How far apart are the two rows of each pair, measured in a hidden way? 0 means very close, and 15 very far.
{ 1.6, -1.0,  0.3, -1.5,  0.3,  0.0,  0.1,  0.9}
{ 0.1,  0.7,  0.3, -0.4,  1.3,  0.9, -0.9, -0.3} 12
{-1.2,  1.0,  0.0,  1.1, -0.4,  2.2,  0.8,  0.8}
{-0.4, -0.5, -0.2,  0.4,  0.4,  0.7,  0.5, -1.0} 7
{ 0.9,  2.7,  0.5, -0.7,  1.3,  0.4, -0.4, -0.4}
{ 0.3,  0.4,  0.7, -1.7, -1.1,  0.6, -0.1, -0.6} 11
{ 0.0,  1.9, -0.2, -0.6,  0.3,  0.5, -1.2, -0.4}
{ 0.9, -0.1, -0.1, -0.6,  0.3,  0.6,  0.2,  0.2} 8
{ 0.1, -0.2,  0.3, -0.8, -0.5, -0.5, -0.8, -0.7}
{-1.0, -0.3,  0.3,  1.8,  0.3,  0.7,  0.6, -0.2} 15
{-0.5, -1.5, -0.2,  0.5, -0.1, -1.2, -0.1,  0.1}
{ 0.5,  0.2,  1.0,  1.7,  0.6,  1.3,  0.0, -0.4} 7
{ 0.3, -0.9,  0.6,  1.1,  0.1,  0.0, -0.5, -0.1}
{ 0.3, -0.3,  1.8,  0.6,  0.9, -0.6,  0.3,  0.5} 9
{-2.2,  2.2, -0.6,  1.3, -1.0,  2.2, -0.3,  1.9}
{ 0.5, -0.8,  0.3,  0.0, -0.5,  1.1,  0.2,  0.9} 15
{ 0.5, -0.4,  0.5, -0.3, -0.5,  0.6, -0.1,  0.9}
{-0.6, -1.1,  0.8,  0.2, -0.6,  0.8, -0.4, -0.2} 2
{ 0.0,  0.5,  0.1,  0.6,  0.6, -0.2,  0.1, -0.8}
{-0.2,  1.5, -0.1,  0.1,  1.6,  0.7, -0.1,  0.1} 3
{ 0.8,  0.4, -0.1,  0.3,  1.0, -1.1,  0.5, -0.8}
{-0.2,  0.5,  1.9,  0.8,  0.4,  1.2, -0.4,  0.4} 7
{-1.1, -0.1,  0.6,  0.6, -0.6,  0.0, -0.4, -0.5}
{-1.2,  0.0,  0.7,  0.3, -1.0,  1.4, -0.6,  0.5} 1
{ 0.1, -0.6, -0.1, -0.6,  1.5, -1.2, -1.1, -1.2}
{-0.3,  0.0, -1.0, -0.8, -0.6, -0.3, -0.9, -1.1} 2
{ 0.0,  0.1,  0.5,  0.8,  0.0,  1.1, -0.1, -1.2}
{-1.6, -0.1, -0.9,  1.3, -1.4,  1.4,  0.0,  1.0} 6
{ 0.8, -0.5,  0.6,  0.1,  0.8, -0.4,  0.3,  0.0}
{-1.3,  1.6, -1.9,  1.0, -1.2,  2.0,  1.5,  0.1} 14
{-0.1,  0.0,  0.5,  0.2,  0.1,  0.1, -0.8, -0.3}
{-1.5,  0.5,  1.7,  2.4,  0.0,  1.0, -0.5,  1.0} 10
{-0.5, -0.1, -0.2,  0.4,  1.0, -0.8,  0.1,  0.0}
{-0.4,  0.6, -1.8,  0.6, -0.2, -0.9,  0.1,  0.2} 4
{ 1.2,  2.6, -0.5, -1.2,  1.1,  0.3, -0.3, -0.3}
{-0.2,  0.2,  1.9,  1.1, -0.8, -0.4, -0.4, -0.4} 9
{-0.3,  0.1,  0.2,  0.9, -0.1,  1.0,  0.0, -0.8}
{ 0.7,  0.0, -0.1, -1.7, -0.4, -0.7,  0.1,  1.1} 14
{ 0.5, -0.3,  0.4, -1.2, -0.5,  0.5, -0.9,  0.4}
{ 0.0,  0.7, -0.5, -0.5,  0.1,  1.4, -0.2,  0.9} 10
{-1.0, -0.4,  1.7,  1.2, -0.1,  0.4, -0.7,  0.3}
{-0.6, -1.3,  2.7, -0.3,  0.7, -0.9, -2.0, -1.6} 9
{-1.5,  0.7, -0.9,  1.0, -0.5,  0.6,  0.5,  1.6}
{ 0.0, -0.8, -1.6, -0.9,  0.6, -2.9, -0.1,  0.1} 11
{-0.7,  0.2,  0.0,  1.1,  0.3,  0.5,  0.6,  1.9}
{-0.3, -0.6,  1.7, -0.3, -0.4,  0.2, -0.1, -0.4} 15
{ 0.5,  0.5,  0.5,  0.4,  1.8,  0.0, -0.4, -0.8}
{ 1.1, -0.4,  1.4, -0.2,  1.5, -0.2,  0.3,  0.6} 8
{-2.7,  1.7, -0.9,  1.2, -1.3,  1.9,  0.2, -0.1}
{ 2.1,  0.5,  1.6,  0.1,  1.8,  0.0, -0.3, -0.4} 14
{-1.5, -0.9,  0.1,  0.6, -0.3,  0.1,  0.1, -0.4}
{ 0.6,  0.8, -0.4, -0.3,  1.6,  0.2,  0.5, -0.1} 2
{ 0.6, -0.6, -1.0, -0.9, -0.7, -0.6, -0.7, -2.1}
{ 1.3, -0.2,  1.1, -0.4,  2.1, -1.0, -0.4,  0.5} 5
{ 0.1,  0.0, -1.5, -1.0, -0.7, -1.7,  1.7,  0.3}
{ 0.0, -0.9, -0.5, -2.0, -0.2, -0.3,  0.6,  0.9} 6
{-1.5, -0.1,  3.3,  1.9,  0.1,  0.1, -1.2, -0.7}
{-0.1,  1.6, -0.5, -1.4, -0.3,  0.4, -0.4,  0.7} 11
{-1.9,  0.7,  0.1,  1.0, -2.4,  0.9,  0.1,  0.9}
{ 1.7, -1.1, -1.7, -1.5,  0.2, -2.9,  0.6,  0.7} 15
{ 0.1,  2.9,  0.3, -0.4,  1.2,  0.5, -0.4, -0.2}
{-1.0, -0.3,  0.3,  1.6, -0.3, -0.4, -0.1, -0.1} 7
{ 0.0, -0.9, -0.2, -0.8, -1.2,  0.9,  0.0,  0.4}
{-0.2, -0.1,  1.3, -0.3,  0.0,  1.4, -0.4,  1.9} 6
{-0.5,  0.5, -0.4,  0.4,  0.1, -0.8, -0.3,  1.1}
{-0.3, -0.7, -0.2, -0.2,  0.9, -0.4,  0.3, -0.9} 6
{ 0.0,  0.7,  0.8,  1.7,  0.3,  1.2,  1.2, -1.0}
{-1.9, -0.2,  0.4,  0.8, -1.3,  1.1,  0.7,  0.4} 4
{ 0.1, -1.0, -0.1, -0.2, -0.3, -0.2, -1.1, -0.5}
{ 0.6, -0.8,  1.5,  1.3,  0.9,  0.6,  0.4,  1.1} 5
{-0.9, -0.1,  1.1,  1.3, -0.3, -0.4, -0.3, -0.9}
{-0.2, -1.3,  0.7,  1.8,  0.2,  0.8,  0.1,  0.2} 11
{-1.8, -2.0,  0.2,  0.7, -1.6,  0.2, -0.6, -0.4}
{ 0.3,  0.0, -1.2, -2.6, -1.4,  0.4,  0.8,  0.6} 10
{ 0.1, -0.6,  0.2, -0.1,  0.0, -0.6, -0.7, -0.7}
{-0.3, -0.3,  0.6,  0.3, -0.2, -0.2, -0.2,  1.7} 3
{ 0.0, -0.7, -0.4,  0.1,  0.4, -1.4,  0.2, -0.7}
{0.7, 0.0, 1.1, 2.0, 0.9, 0.8, 1.5, 0.2} 7
{-0.3, -0.1, -1.2, -0.5, -0.9, -1.7,  0.4, -0.5}
{ 1.0, -0.5,  2.2,  0.5,  2.0, -0.1, -0.3,  1.2} 3
{ 0.0,  0.1, -0.6, -1.3,  0.0,  0.1,  0.7, -1.7}
{ 0.5,  2.0,  0.7,  0.0,  1.4,  1.4, -0.1, -0.1} 9
{-0.4, -0.5,  0.8,  2.5, -0.2,  1.3,  0.2,  0.0}
{ 0.5,  1.6, -0.4, -0.8,  1.6, -0.1,  0.1,  0.3} 7
{-2.3, -0.3, -1.7,  0.4, -0.7,  0.5,  0.3,  1.2}
{-0.8, -0.1, -0.5,  0.8, -0.9,  2.3,  0.8,  0.6} 4
{-1.3,  0.9, -1.0,  1.4, -0.3,  0.9, -0.1,  0.6}
{-0.2,  1.4, -0.4, -0.1,  0.6, -0.1,  0.6,  0.2} 9
{-0.1, -0.6,  1.3,  0.0,  0.2, -0.9,  0.5, -1.1}
{ 0.3,  0.6,  0.1, -1.6, -1.0,  1.3,  0.5,  2.1} 3
{-0.5,  0.6,  1.3,  0.5,  1.0, -1.0,  0.4, -0.5}
{ 0.3,  1.7, -0.8, -1.1,  0.3, -0.2,  0.2, -0.3} 6
{ 0.9,  0.7, -0.5, -0.1,  0.8,  0.1,  0.4,  0.5}
{-0.2,  0.7,  0.4,  1.9,  0.8,  0.4,  0.9,  0.0} 8
{ 0.5, -1.0, -0.3, -0.4,  0.5, -0.6,  0.3, -0.6}
{ 0.8,  1.9, -0.8, -0.7,  0.8,  0.6,  0.3, -0.9} 7
{-0.2, -0.1,  0.7,  0.3,  0.0,  0.9,  0.8,  1.1}
{ 1.3,  0.0, -1.9, -0.1, -1.4, -1.8,  0.1, -1.3} 4
{ 0.1, -0.9,  0.6, -0.5,  0.0, -0.1,  0.0,  0.0}
{-0.5, -1.0, -0.4, -0.4,  0.3, -1.0, -0.9, -0.8} 6
{ 1.1,  1.9,  0.5, -0.5,  1.4,  1.1, -0.2,  0.0}
{-0.3, -0.4,  0.0, -0.2,  0.3, -0.3,  0.1, -0.5} 5
{ 1.0, -0.1,  1.1, -0.2,  1.9,  0.1,  0.1, -0.1}
{ 0.2,  0.3,  0.0, -0.1,  0.1, -0.5, -0.4, -0.7} 2
{-0.5, -0.4,  0.1, -0.1,  0.1, -0.8, -0.7,  0.2}
{ 0.0,  0.7, -0.1,  0.2,  0.7, -1.9,  0.1, -0.4} 4
{ 1.0, -0.4, -0.9, -0.8,  0.8, -0.4, -0.4, -0.6}
{-1.6, -0.1, -0.4,  1.7, -1.6,  1.2,  0.7,  2.1} 11
{ 0.6,  1.6, -0.6, -0.7,  0.9,  0.2, -0.4, -0.7}
{-0.1, -0.4,  1.2,  0.6, -0.5,  0.0, -1.0, -0.2} 6
{ 0.5, -0.1,  0.0, -0.8, -0.6,  2.1,  1.0,  2.3}
{ 0.1,  0.0, -0.9,  0.1, -0.3, -0.6,  0.4, -2.3} 6
{ 0.1, -0.4, -0.4, -0.8, -0.1, -1.1, -0.5, -1.2}
{ 0.0,  0.0, -0.4, -1.0, -1.3,  1.3,  0.2, -0.3} 1
{-0.8,  0.7,  0.6,  1.1,  0.1,  1.1,  0.9, -0.2}
{ 0.7, -0.3, -1.6, -0.6, -1.4, -2.0,  0.3, -0.7} 11
{ 0.6, -0.3,  0.8,  0.0,  0.3, -0.6, -0.7, -0.8}
{-1.4,  0.9, -0.6,  1.5, -1.3,  1.2,  0.6,  2.2} 11
{-0.4, -0.3,  1.0,  0.1, -1.6,  0.0, -1.0, -1.0}
{-0.8, -1.8,  1.9,  0.7, -0.2, -1.0, -2.1, -0.7} 4
{ 0.4,  0.7,  0.4, -0.3,  0.2,  0.7, -0.1, -1.6}
{ 0.8, -1.4,  0.9,  0.2, -0.7,  0.8,  0.0,  0.3} 5
{ 0.5,  0.4, -1.8, -2.3, -0.2,  0.5,  0.8,  1.9}
{ 0.2, -0.7, -1.7, -0.2, -1.0, -2.1,  0.7, -0.3} 4
{ 0.3,  1.4,  0.4, -0.8,  2.0,  0.8,  0.0, -0.5}
{ 0.3,  0.9, -0.5, -0.3,  0.2,  1.9,  0.5,  0.7} 4
{ 0.6,  0.3,  1.3,  0.5,  1.7, -1.0,  0.4,  1.2}
{ 0.9, -1.6,  0.7,  0.8,  2.2,  0.3, -0.6,  0.3} 15
{ 0.9,  1.4, -2.5, -0.9,  0.4, -0.2,  0.6, -1.2}
{-1.8,  0.7, -0.3,  1.9, -1.0,  1.1,  0.4,  1.7} 11
{-0.4,  0.5, -1.2,  0.9,  0.0,  1.7,  0.8,  1.3}
{ 0.6, -0.5, -1.5, -1.5, -2.2, -1.4, -0.3, -1.5} 15
{-0.9, -2.1,  2.0,  0.5, -0.2, -1.3, -2.2, -1.0}
{ 0.3,  0.0, -0.5,  0.4, -0.7, -0.4, -0.1,  0.1} 7
{-0.8,  0.6, -0.1,  0.1, -0.4, -0.6, -0.3, -1.2}
{-1.3,  1.9, -1.5,  1.1, -1.7,  2.4,  0.8,  0.0} 10
{-0.7, -1.5,  1.5,  1.0, -0.1,  0.6, -0.3,  1.2}
{-1.7,  0.2, -0.4,  0.5, -2.4,  1.3,  0.8,  1.6} 4
{-0.2,  0.5, -1.0, -0.2, -0.9,  0.6, -0.1,  0.2}
{-1.2,  0.4, -1.0,  1.2, -1.7,  1.3,  0.6,  0.8} 6
{-1.7,  1.7, -0.9,  1.6, -1.1,  2.1,  0.1,  0.6}
{ 0.9,  0.3,  0.9, -0.8, -0.2, -0.1,  0.6,  1.5} 15
{ 0.5,  1.8, -0.7, -0.5,  0.0, -0.2, -0.2, -1.8}
{-1.6, -1.1,  0.9,  0.8, -0.5, -1.2, -1.9, -1.0} 1
{ 0.6, -0.6, -0.4, -1.8,  0.9,  0.4,  0.7, -1.5}
{ 0.2, -0.6,  0.5, -0.8, -0.4,  0.2,  0.3, -0.9} 8
{ 0.4, -1.0,  1.9,  1.4,  1.3, -0.7, -0.7,  1.6}
{ 0.5, -0.2,  0.0, -2.0, -1.0,  0.8,  0.7,  0.5} 11
{-0.6,  0.8, -1.1, -1.0,  0.0,  0.5,  0.9,  1.5}
{ 1.1, -1.3,  1.1, -0.9,  1.0, -0.6, -0.5,  0.4} 9
{ 0.5,  0.8,  0.3,  0.8, -0.7,  1.0,  0.0, -1.4}
{ 1.0, -0.8,  0.7,  0.0,  1.5,  0.1,  0.0,  0.2} 9
{-0.7,  0.8, -0.4,  1.1,  0.0,  0.0,  1.1,  0.0}
{ 0.6,  1.7,  0.6,  0.3,  1.8,  2.1, -0.6,  0.1} 2
{ 0.8, -0.2, -1.5, -0.4, -1.0, -1.1,  1.0, -0.3}
{-0.4, -1.2,  1.3,  0.7,  0.6, -0.5, -2.0, -2.5} 3
{-1.8,  0.8, -0.9,  1.2, -1.7,  1.2,  0.4,  0.9}
{-0.4, -0.3,  0.2,  0.2, -0.4, -0.5, -0.6, -0.6} 9
{-0.1, -1.0,  0.5,  1.7,  0.4, -0.7, -1.4, -0.6}
{-0.1, -0.4,  0.5,  0.5,  0.2, -1.0, -0.7,  0.2} 7
{-0.5,  1.3, -1.3, -1.1, -0.7,  1.1,  0.4,  1.3}
{-0.4, -0.2, -0.3,  1.7,  0.4,  0.2,  0.9,  0.8} 8
{-0.7,  0.2,  0.8,  0.7,  0.0, -0.4,  0.9,  0.3}
{ 0.9,  1.4, -1.0, -2.3, -1.2,  1.2, -0.6, -2.4} 9
{-0.5,  0.7, -0.6, -1.3, -1.0,  0.7,  0.2,  0.2}
{ 0.8,  0.7, -0.5,  0.4,  0.8, -2.0,  0.3,  0.0} 6
{ 0.4,  2.3, -0.9, -1.2,  1.3,  0.9, -0.8, -0.6}
{-0.8,  2.3,  0.8,  0.9,  0.8,  0.9,  0.1,  0.0} 10
{ 1.5, -0.5, -0.5, -0.9,  0.2, -0.7,  0.3,  0.5}
{-1.1, -0.4,  1.8,  2.3,  0.8,  0.2,  0.1,  2.5} 14
{ 0.2,  0.3, -1.0, -0.1,  1.5, -0.7,  0.5,  0.4}
{ 0.1, -1.0,  0.2, -0.6, -0.5,  0.4, -1.1, -0.5} 10
{-1.2,  0.4,  0.1,  1.9,  0.9, -0.4,  1.1,  0.2}
{-0.7,  0.1,  0.1,  1.0,  0.2,  0.2,  0.5, -0.1} 5
{ 1.0, -1.0,  0.1, -0.4,  1.3, -0.1,  0.0, -0.7}
{ 0.3,  0.4, -1.6, -1.4, -1.4, -1.2,  0.7, -1.1} 8
{ 0.5, -1.4,  0.7, -0.2, -0.3, -0.1,  0.4,  0.2}
{ 0.6, -0.2, -0.6, -0.8, -0.1,  0.3,  0.7,  0.0} 4
{ 0.7, -1.1,  0.2, -0.5,  0.3, -0.8, -0.2, -0.6}
{ 0.2, -0.4,  1.0,  1.8,  0.2,  1.3,  0.8, -0.7} 10
{ 2.4, -0.6,  1.0, -2.4, -0.8,  0.3, -0.3, -0.4}
{ 0.1,  0.3, -0.1, -0.5, -0.4,  0.5,  0.3, -0.7} 15
{-1.0, -0.7,  1.2,  2.4, -0.3,  0.2,  0.1,  0.0}
{ 1.3,  0.4, -0.4, -1.0, -0.5,  0.0,  0.6,  1.4} 12
{ 0.1, -0.4, -0.2,  1.1,  0.1,  0.5,  0.2,  0.4}
{-0.9, -1.6,  1.5,  1.1,  0.9, -0.2, -2.0, -0.9} 4
{ 0.0,  0.9, -0.3, -0.4,  0.4, -1.0,  1.0, -1.4}
{-0.2, -0.1,  0.5,  1.1,  0.5,  0.6, -0.5, -0.2} 7
{-0.4, -1.0, -0.1,  1.5, -0.7, -0.4, -0.4, -1.1}
{-0.4, -0.7,  0.8,  0.1,  0.0,  0.2, -0.3,  0.6} 7
{ 1.1,  1.3, -0.7, -0.8,  1.6,  0.0,  0.2, -0.1}
{ 1.0,  0.0,  0.8,  0.3,  0.9,  0.0, -0.9, -1.6} 4
{ 0.1,  2.5,  0.0,  0.4,  0.1,  0.4,  0.3, -1.6}
{ 0.5, -0.2,  0.0,  0.7,  0.0, -0.8, -0.1,  0.0} 9
{ 0.5, -0.6,  0.5,  1.1,  0.6, -0.5,  0.0,  0.1}
{-1.3,  1.2, -2.0,  0.8, -1.7,  1.2,  0.3,  0.8} 7
{ 0.8,  0.1, -1.0,  0.1,  0.3, -2.0,  0.3, -1.2}
{-0.6, -0.1, -1.1, -1.0,  0.2,  0.2,  0.6,  1.5} 4
{-0.5, -0.6,  0.6,  1.1,  0.5,  0.8, -0.1, -0.3}
{-0.4,  1.2,  0.0, -0.7,  0.3, -0.8,  0.3, -1.9} 10
{-0.3, -0.7, -0.1,  0.0, -1.0, -0.9,  0.6,  1.0}
{-0.5,  0.8,  0.8,  0.3, -0.3,  0.0, -0.2, -0.4} 7
{ 0.9,  0.5, -0.7, -1.2,  1.8, -0.9, -0.4,  0.5}
{-0.7, -0.2, -0.6,  1.2,  0.1,  0.3,  0.5, -0.1} 8
{-0.2, -0.4, -0.5,  0.4,  0.1, -1.4,  0.5, -1.1}
{-0.8, -1.3,  0.2, -0.8, -0.2,  0.1,  0.0,  1.4} 6
{ 0.5, -1.0,  1.6,  1.2,  1.7, -0.3, -1.5,  0.1}
{ 0.6, -1.3, -2.1, -0.4, -0.2, -2.5,  1.0, -1.2} 8
{-1.1, -1.2,  0.5,  1.1, -0.3, -0.7,  0.2,  0.3}
{ 0.0,  1.1, -0.7, -0.6, -0.7,  0.6,  0.7,  1.2} 3
{ 0.3,  0.9, -1.8,  0.2,  0.1, -1.5,  0.5, -1.8}
{ 0.7, -1.4,  0.2, -0.1,  0.0,  1.3,  0.3,  1.0} 9
{ 0.4, -0.8, -1.1, -0.7,  0.5, -1.1, -1.0, -1.8}
{-0.5,  0.2,  1.7,  1.7, -0.2,  0.6, -0.5, -0.4} 15
{-0.1,  1.8,  0.7, -0.3,  0.7,  0.9,  0.0, -0.9}
{ 0.7, -0.1, -2.2, -0.9, -0.9, -1.8,  0.3, -0.8} 12
{-0.7,  0.8, -0.1, -0.9, -1.4,  1.3,  0.2,  0.2}
{-0.7, -0.4,  0.9,  0.0, -0.2, -0.9, -0.2, -1.0} 1
{-0.4, -0.8,  0.1,  0.1, -0.1,  0.5, -0.6,  0.0}
{-1.0, -1.7,  1.1,  1.0,  0.5, -0.6, -1.2, -1.4} 2
{ 0.0,  1.1, -0.2, -0.8, -0.4,  1.0,  0.7,  0.9}
{-2.4,  0.4, -0.9,  1.8, -2.5,  1.3,  0.8,  0.5} 11
{ 0.8,  2.0,  0.8, -0.6,  1.2,  1.1,  0.3,  0.0}
{-2.0,  0.8, -1.4,  0.6, -2.2,  1.1,  0.2,  1.6} 8
{-0.4, -0.9,  2.2,  0.7,  0.3,  0.4, -0.2,  0.2}
{-0.2,  0.0,  0.9,  1.0, -1.7,  0.5, -0.4, -0.5} 2
{-0.5,  1.0,  0.2,  0.6,  0.4,  0.5, -0.8, -0.7}
{ 0.0,  0.0, -0.3,  0.2,  1.2, -0.3,  0.6,  0.0} 6
{-0.2, -0.8,  1.4,  0.4, -0.7, -1.4, -0.6,  0.5}
{ 0.4,  0.7, -0.6,  0.0, -0.1,  0.9,  0.8,  0.4} 12
{ 0.0, -0.5,  0.3, -1.7, -1.2,  0.8,  0.5,  2.4}
{ 0.6, -1.6, -1.3, -2.1, -2.0, -2.0,  0.9, -0.4} 5
{ 0.7,  1.3, -0.3, -0.3,  1.4, -0.4, -0.6,  0.4}
{-0.3, -0.8,  0.8, -0.9, -1.6,  0.6, -0.8,  0.1} 12
{ 1.5, -0.4, -0.6, -1.4, -0.1, -1.1,  1.0, -1.2}
{ 0.7, -0.3,  0.2, -1.2,  0.4, -0.6,  0.2,  0.2} 2
{-0.5,  0.1,  0.7,  1.8,  0.1,  0.3,  0.0, -0.2}
{ 1.3, -1.2,  1.0,  0.7,  2.4, -1.0,  0.5,  2.0} 9
{-0.3, -0.4, -1.1, -0.2, -0.1, -1.5,  0.5, -1.3}
{-1.9, -0.4, -1.8, -0.2, -2.1,  0.1,  0.4,  1.8} 1
{ 0.0, -0.3,  1.7,  0.5,  1.4, -0.2,  0.1,  1.3}
{ 0.1, -0.9,  0.3,  0.8,  0.0, -0.8,  0.5, -0.4} 4
{ 0.5,  0.8, -0.5, -0.7,  0.7,  0.8,  0.1, -0.6}
{-1.3, -0.4, -1.7,  1.0, -0.3,  1.6,  1.0,  1.7} 13
{ 0.0,  1.2, -0.5, -1.6,  0.1,  0.5, -0.8, -1.2}
{ 0.2, -0.8,  0.9,  0.8, -0.1,  0.7, -0.2, -0.9} 3
{-0.4,  0.3, -0.4,  1.5, -0.9,  1.7,  0.3,  1.2}
{-0.5,  0.0,  1.5,  0.7,  0.1, -0.6, -0.6, -0.3} 13
{ 0.9,  1.4, -0.8, -1.5,  1.5, -0.2, -0.1, -0.7}
{-0.3,  1.3,  0.4,  0.6,  0.7,  0.2, -0.4,  0.3} 8
{-0.3,  0.2, -0.2,  0.5, -0.7, -1.2, -0.4,  0.6}
{ 1.6,  0.1,  0.1, -0.9,  1.0, -0.1,  0.2, -0.2} 7
{ 0.5, -0.3, -2.1, -1.0, -1.2, -2.3,  1.0, -0.7}
{ 0.1, -0.2,  1.6,  0.4,  0.8,  0.4, -1.2, -1.0} 7
{-1.5,  1.8, -1.4,  1.0, -0.8,  0.8,  1.2,  1.9}
{ 0.1, -1.0, -0.9,  0.5, -0.2, -1.2, -0.1,  0.0} 11
{ 0.5, -0.1, -1.5, -1.6, -2.4, -1.5,  0.5, -0.7}
{ 0.8, -0.2,  0.5, -0.8,  0.8, -0.3, -1.0,  0.1} 6
{-0.4,  0.5, -0.2,  0.2,  0.3, -1.2,  0.2, -0.7}
{-0.1, -1.6,  2.1,  0.7,  2.2, -0.9,  0.0,  0.8} 4
{-1.2,  1.0,  0.2,  0.4, -0.2,  0.2,  0.2,  0.6}
{-0.8, -1.0, -0.7,  0.8, -0.8, -0.3,  0.6, -0.6} 9
{ 0.2,  0.5, -0.5, -1.9, -1.3, -0.2,  0.2,  2.4}
{ 0.4, -0.5,  0.0, -1.3, -1.2,  0.1,  1.1, -1.0} 2
{ 0.8,  1.4,  0.2, -1.1,  1.1,  0.3, -0.4, -0.4}
{-0.8,  0.1,  0.8,  1.8,  0.7,  1.3,  0.0,  0.5} 11
{-2.6,  1.1, -0.8,  1.0, -1.2,  1.5,  0.8,  0.7}
{ 0.3,  0.1, -0.2, -0.2,  0.4,  0.9, -0.8, -1.3} 10
{-1.1, -1.4,  2.8,  1.7,  0.1,  0.5, -1.7, -0.3}
{ 0.2,  0.5, -0.1, -0.6,  1.2,  0.2, -0.4,  1.1} 8
{-2.0, -0.2,  0.1,  0.8, -1.8,  1.2, -0.1,  0.8}
{ 0.2,  0.8, -2.3, -1.4,  1.0,  0.2,  2.2, -1.2} 12
{-0.4,  0.3,  1.1,  1.9,  2.0, -0.8,  0.2,  1.5}
{ 0.9,  0.5,  0.7, -0.7,  1.8, -0.9,  0.1, -0.3} 11
{ 1.0,  0.3,  0.3,  0.6,  1.5, -0.2,  0.6, -1.0}
{ 0.4, -1.0, -0.6, -1.1, -0.9, -0.1, -0.2,  0.3} 10
{ 1.2, -0.4,  0.2,  0.5,  1.2, -0.5, -0.5, -0.7}
{ 0.9,  0.6,  1.2, -0.8, -0.1,  0.6, -0.5, -0.2} 13
{-1.8, -0.3,  0.0,  0.2, -1.7,  0.9,  0.3,  0.3}
{-0.5,  0.4,  1.4,  1.1, -0.3, -0.8, -0.6,  0.0} 7
{ 0.4,  0.1, -0.3,  0.8, -0.2,  1.7,  0.8, -1.7}
{-0.4, -0.1, -0.3,  0.1,  0.5, -1.1, -0.3, -0.3} 4
{-0.1,  0.2, -0.9, -0.9,  0.0,  1.1,  1.1,  2.1}
{-0.3, -0.2,  0.7, -0.9,  0.4, -1.7, -1.2, -1.0} 11
{ 1.1,  2.0, -1.0, -1.5,  1.3, -1.3,  0.3, -0.7}
{ 0.9,  0.6, -0.2, -1.1,  0.4,  0.8, -0.8, -0.6} 4
{ 0.3, -0.6,  0.2,  0.1,  0.5, -0.2, -0.2,  0.1}
{-0.4, -0.7,  0.5,  0.9,  0.6,  0.6,  1.0,  0.0} 4
{ 1.0, -0.4,  0.5, -1.2,  0.2,  1.0, -0.2,  0.1}
{ 1.2, -0.9, -0.9, -0.1,  0.2,  0.2, -0.1, -0.8} 10
{-0.7, -0.1,  0.9,  1.4, -0.4,  1.5,  0.3, -0.2}
{ 0.1, -0.1, -0.4,  0.1,  0.5, -1.0,  0.0, -0.6} 5
{ 0.1, -2.0, -0.3,  0.8,  0.3, -0.7,  0.5,  0.4}
{ 0.1,  0.0, -1.4, -1.0, -0.8, -2.1,  0.9, -0.8} 10
{-0.3, -1.4,  0.0, -0.5, -1.4, -0.1, -1.0, -0.6}
{ 0.4,  2.2, -1.2, -1.1,  0.9,  0.3, -0.2, -1.4} 9
{ 0.5, -0.9, -2.2,  0.6, -0.8, -2.8,  0.6, -1.2}
{-0.9, -0.9, -1.0,  0.2, -1.0, -0.6,  0.0,  0.4} 3
{ 0.2, -0.8,  0.3,  0.3, -0.5,  0.5, -0.7, -0.6}
{ 0.2, -0.3, -0.3, -0.5, -0.1, -0.3, -0.2, -2.0} 1
{-0.6,  0.8, -1.4, -1.1,  0.1, -0.1,  0.0,  1.7}
{-1.4, -1.2,  2.6,  1.9,  1.0, -0.9, -1.7, -0.7} 9
{ 0.0, -1.3, -0.2,  0.1, -0.3,  0.4, -1.0, -0.4}
{-1.2,  0.7, -1.0,  0.4, -1.1,  0.8,  0.3,  1.1} 8
{-0.3,  0.1,  0.6,  0.5, -1.7, -0.3,  0.1,  0.0}
{ 1.1,  0.6, -1.9, -0.6,  0.2, -1.6, -0.6, -1.9} 14
{ 0.7, -1.2, -0.4, -2.0, -0.8,  0.6,  0.3, -1.5}
{ 0.2, -1.5,  0.7,  0.6,  0.4, -0.8, -0.3,  0.2} 9
{-2.0, -0.1, -0.5,  1.5, -1.6,  0.3,  0.8,  1.2}
{ 0.0, -0.4,  1.2,  0.1,  0.0,  1.2, -0.5,  0.5} 9
{ 0.4, -0.6,  0.1,  0.0,  0.1,  0.7, -0.4, -1.8}
{ 0.4, -1.1,  0.7, -0.1,  0.4, -1.6,  0.3,  0.2} 7
